Each path below is one point turned by a fixed rotation once a step. After each direction that follows a path, write how fast that rotation turns it, in degrees a step (0 if it stays still).
Each turn is a multiple of 5 degrees from 10 to 175, or 0.
Each row of a path follows its step; steps can be skipped.
Rotation 1:
step 0: [ 12 -27   0 -11 -14 -24  26  33  -6  -1   2 -15  26 -10  14  17  -5  25
 -27  27 -20  -2  23 -14  -6  23  -6 -28 -12   5 -36  13 -25   6  24 -33
 -54  25 -24 -18 -44  24 -19 -26 -13  22]
step 1: [ 20   3   8 -36 -10  -2  13  40 -11  30   6 -13  -3 -15  10 -14 -38  23
 -25  -8 -16 -45  11  11 -36 -22 -16  -9 -10 -25  29 -15 -18 -20   6  29
  -6  24 -48  26  10 -30 -20 -18 -13  26]
step 2: [-31  25  -1 -19 -13  36   5   6 -10  -5  10 -17  73 -22  12 -22 -21  17
  17   0   8 -11 -30  13  -4   9 -15  14 -47 -19  17  30  -9  11  32  19
   1  21  -8  17  -3 -34  45  22  -2  -2]
step 3: [  1   3  15 -42  -1  14  38 -31   6  15   3  18  36   2  -2  -7  43  21
  -7  17  -3  39 -10  35  13 -16   2  20   2  43 -19   3 -23  -2  -2  -7
  23  -7 -40  55 -15   5  32   7  -3   6]
step 4: [ 14  32 -11 -13  10 -22  -4  60   3  21   0  39  17 -29  -9  16  26   5
  23  35   8  11  28   8  21  33 -18  16   1  -9 -13   0   7 -21 -36 -13
  -8 -17 -29  16 -54  14   5   4 -31  -2]
step 5: [ 23   0 -38   9 -19  16   6  25  -6  -1  -2  25   8 -11 -17  18   5  45
 -27  57 -31 -34  19  -8 -13  25 -10 -37  -5  10  30  -3 -31 -42  -1  13
 -33 -28   7  13  12 -10  12  -5   9 -18]
step 6: [  1  15  12   6   0  27  -7  33  18 -12  32 -36  -8  -7   8 -27  -8  15
   5  42  18 -12   2  43   9 -17   6 -28 -28  13  18  -7   5 -20  -8  -1
 -18  -5  21  26   6 -62   8   9  33  52]
step 7: [ -5  -4   7 -17  35  18  23  -2  13 -35 -18 -33   4 -18 -20   0  18 -29
   5  50   4   9   9 -26  29 -49 -12  -9 -33 -14 -10  23 -31  13  18  -2
  20   8  -5  40 -14 -24   4  46  -2  -8]
step 8: [ 22 -40  -9  -2  11 -23  35  19  20 -11  -1  26  10 -19  34  19  26   1
 -29 -10 -18  32  35  19  39 -19  -3  12 -10 -11  23 -17  17   4 -27   9
   9  25  25  42 -11  -5  22  29 -36 -16]
Speeds:
[  5   0 -13  -4   3   3 -13  -4   9   9   2   5  -1   5   5   1  -6  -2
   7  11  -4   4  -8   8   3   1  -4  -1   5   4   1   2  -8   2  -7  -9
  -1  -3   1  -3  -4   0  -1 -11   0 -11]  60
[ -3   8  12  -5   1   3   1 -10  -7   8   1  -2   5   2  -3   8  -1   8
  -3  -1   0   2  -5   2  -7  16   1   7  -1  -4   8  -2   3   1   2   1
   1   3 -16   1  -8  -3   3 -11   1  -5]  35
[ -7   3   7 -10   7  -1 -10   3  10  10  -3  -7  -2   7  -4  -2  -4  -7
   2   5  -2  -2   5  -9  -1  -5   2  -2   5   1   0  -2   3  -1   1  -1
   2  -8  -8   7  -8   8  -8   4  -4  14]  120
[ -3  -4  -7 -11   1  -2  -4   6 -11   2  -4   7  -6  -1   8   4   3  -2
   1  -2  -7  -2   1  -3  -1   6   4  -6  -2 -13  16   3   3  -1  -8   1
  -5   2  -2   4  12   4  -3   4 -11  -2]  100
[ -4 -10   7   2   1  -1  -5   2   0   2   5   0   1  -3   1  -3  -2  -1
   3   2  -1 -14   2   2  10   9   1  -6  -7  -7  -4 -15 -12   6   3  -1
   2   2  -5   2   6  -1  -6  -2  15  -1]  70
Rotation 2:
step 0: [  1  -6 -23 -36  -8  -1  10 -24  -6   4  -4 -13  25   6   1 -52  17 -13
 -45  21  25   6   8  19   1   0  -3  -6 -37  26 -10  -1  19 -15  48   9
  53  19 -19  26  -8  13  -6  11  -5  10]
step 1: [  7 -23 -18   0   1  18   7 -27 -16   3  -3   7  12  12 -16  15  39   9
 -38  28  27 -11  32  17  21 -12 -58 -23  -1   2 -33  22   2  18  10  -8
  49   5  -7  -7 -17   3  12  24   1 -30]
step 2: [-19 -26  10 -13   3  46   0 -12  -8  25   5  25  -8  22  15  -8  38 -11
 -23   1 -13  -7 -22  -8  17   8 -12 -19  21 -11  -9 -26  31  34  -4  23
  49 -36 -14  -1  12   0  13  25  -1 -41]
step 3: [  6 -27   8   2   6  -3 -21 -11 -13   7 -18  38  28   3  -3 -65  47 -31
 -30   0  -7 -10 -30  23  25 -18  16   9  -3  19   6  -2  27  -7  17  10
  19  -7 -32  18  24   2 -18   4 -10 -13]
step 4: [ 33 -47   9   7  35 -11 -20 -41  -9  -2   6   8  43   0 -16 -11  31   8
 -15 -11  -4  -5   5  65  -1 -25 -25 -28  21   6 -23   7 -23 -17  16   6
  20  -4  -2   6   4   3   1   5   2 -12]
step 5: [  6 -16 -13  -8  12  23 -10  -5  -1  23  38   5  25   3  20 -14   8  12
 -15 -38   4   7  -7  17  -7  27   4 -39  21 -29 -53 -21 -13  -2  12  20
  60 -14 -18  12   9  -8  23  13  15   2]
step 6: [ -3 -15 -21  -1  -5 -16   0  17  21  30 -18  35  35  22 -13 -55  22   0
 -15 -13  13  -4 -13 -34  18   2   0 -24  -4 -13 -36   8  19 -10  20   0
  48  26 -30   2  18  -4  17   1 -22   8]
step 7: [  9 -69  19  -9  10 -18  -6  -3 -14  33 -22   3  32  12 -29  -6   9  18
  -4  -9  -2 -12   1  -2  15 -36 -40 -30   4  14 -13   4  14  31  21  -1
  34  16  19 -23  20  10  -1   8 -23  13]
step 8: [ 13 -29   9  -6  -6  11  -7  20 -63  39  21   8  26 -12  23  -9  12  17
  -1 -30  -2  -5 -18  19  31  -9  -6 -13  35  -2 -28 -16  13  38 -28   7
  35 -11   0  -6   1   3 -24  22  14  14]
Speeds:
[ 8 -4 -8 11 -7 -3  0 -2  1 -4  0 10 -1  9  1 -3  8  6 -3  8 11 -4  8  0
  5 -8  7  8  2 -7  4  8 -2 -7 -7 -1 -4 11 -7 -3  1  1  1  4 -1  6]  130
[ -1  -4  -5  -4   5   3   1   0 -11   1   5  -4  -3   2  -4  -4   3  10
   2   3   2  -9  -1 -10   7   4  -6  -2  -6   8   4   5  19   5  -3   1
  -4  -1   0  -5  -6  -1  13  -7   8   4]  60
[ -4   3  -4 -10 -12  -1   2   9   4  12   2  -5  -2   1  -4   5   3  -1
  -4   3   5   0   8 -13   3 -10  -2   5   1   4  -6   3  -4   5   5   8
  10   3   8  -5  -7   4  -2   2  -7  -1]  60
Rotation 3:
step 0: [ 33 -15 -20  -5   4   5   1  31 -15 -32  -7  14  -7  50  -9  11   7 -12
 -25 -15  -7   4  16 -14  -5   9  10  -3 -13   1  -6  16  14  36  14   7
 -17  -1   0  32  23  27  13   0 -14  46]
step 1: [ 29   7  22  19 -14   3   2  -4  -7 -24  -8  34   1  48 -10 -15  -9   0
 -26   8 -11 -14   2 -30 -19  14 -29 -24  16   5   1  29  -8   7  -4   5
 -40 -24  16  15  13  23  15  18   7  19]
step 2: [  8  -4  10  18  -1 -25  -9 -30  22  -6  -2  41  15   9  -1  -6 -13  17
  20  21  18  -2 -10 -24 -21 -19 -35   1  46  17 -20  19  17  15  26   3
 -21 -17  20 -11   0  10  18   7   1  30]
step 3: [ -6  10 -12 -13   4  -8  12 -40  21   8 -15   9  15  16 -28  10  30 -12
  33  -4   6 -20   0  -9 -30 -11 -15  22  19  20  -2   5  38   9  34  11
  -3 -10  18   5  -3 -27  -9  22 -20  37]
step 4: [-13  10  -5 -13  24   0  15 -19   6  26 -26   1  11  58 -17  11  12 -21
  33  -8  -1  11  30   4 -27 -15 -10 -23   4  11  17 -10   7 -26  11 -11
 -20   6   8  20 -27 -16 -22  28  -2   2]
step 5: [-29 -28   2 -23   8 -14   3  -3 -18  51 -14  24   2  57 -13   0  -9  17
   1  15  18  38  28  19 -15 -19  13   2  -2  12  12  15  -9 -10  -9   4
  -3  -2  -8   3 -26   9  -1   2  -3  12]
step 6: [ -6 -19  35 -47  -6 -10   5   7 -42  40   2  -9  -2  29  -8 -35   6   7
 -14   4  21  13 -10   7 -19 -14 -14  26  -8 -10  32  23  -4   0   4  -5
  11 -20   4  -3   6 -18  24  -7   1  27]
step 7: [ 21  -2  29 -34   2 -20 -13  30 -17   4   5 -13  -1  27 -10 -30   5   3
  19 -25   6  19 -12 -11   3 -13 -22  18  17  -6  19 -24  -7  19  31 -53
  12   2  -2  14   6   0  32   7  11   9]
step 8: [  3 -17  20   3 -13 -26 -23  11  -9 -16  -3 -13   7  38 -38  -6  24  14
  20 -10  -7   5  -2  -2  26  35  17  11   5  19 -10  -6   2  30  17 -30
   7   4 -21  36   4  27  10  16  16  30]
Speeds:
[ -4  -5  -2  -6   2  -2  -5  -9  -4  -3   1  -5  -2  -4   4   3  21  -4
  -9   7  10   5   2  -1  -4   8   3   6 -10  -1  -7   5   3   9   0   6
   3  -1   4  -1   4  -2   0  -2  -6   8]  125
[  8  -6   4  -4  -4   5  -4  -7  -4  -5   4   4   1   1  -3  -9  -2  -1
   0   0  13  -1  -5  -8  -5   6   0  -1   6   4  -3  -7   0  -3   8   2
   3  -6 -17  -8   7  -2   3   4  -7 -12]  70
[ -4  10   2  13   0  -8  -2   2  -4  -7  -4   3   1   0  -2 -14  -5  -3
  -2  -4  -1   5  -3   9  -5   2  -7   0  -7   3  -3  -2  12  18   0   5
  -3   0  -3   5   5   1  -3  -3   3  -7]  45
[  2   1  -1   1  -2   3   7  -6  -3  -3  -3  -2 -11   9   2  -1 -12  -6
  -4  -2   9   3  14  -7  -1  -8   7   3  -6 -10   4  -2   6  -1  -8  -3
  10  -6  -2   1   0   1   2 -12   2   2]  60
[  6  -2  -5  12   1  15  -1   4   2  -8  -1  -6   0   2  -1   6  -2  -1
   3  -2   2  -6   2   2  -8  -2   2  -1   7   4 -13  16   1   4  -7  -3
  -1   3   5   0   9  -1  14   3  -1  -3]  35
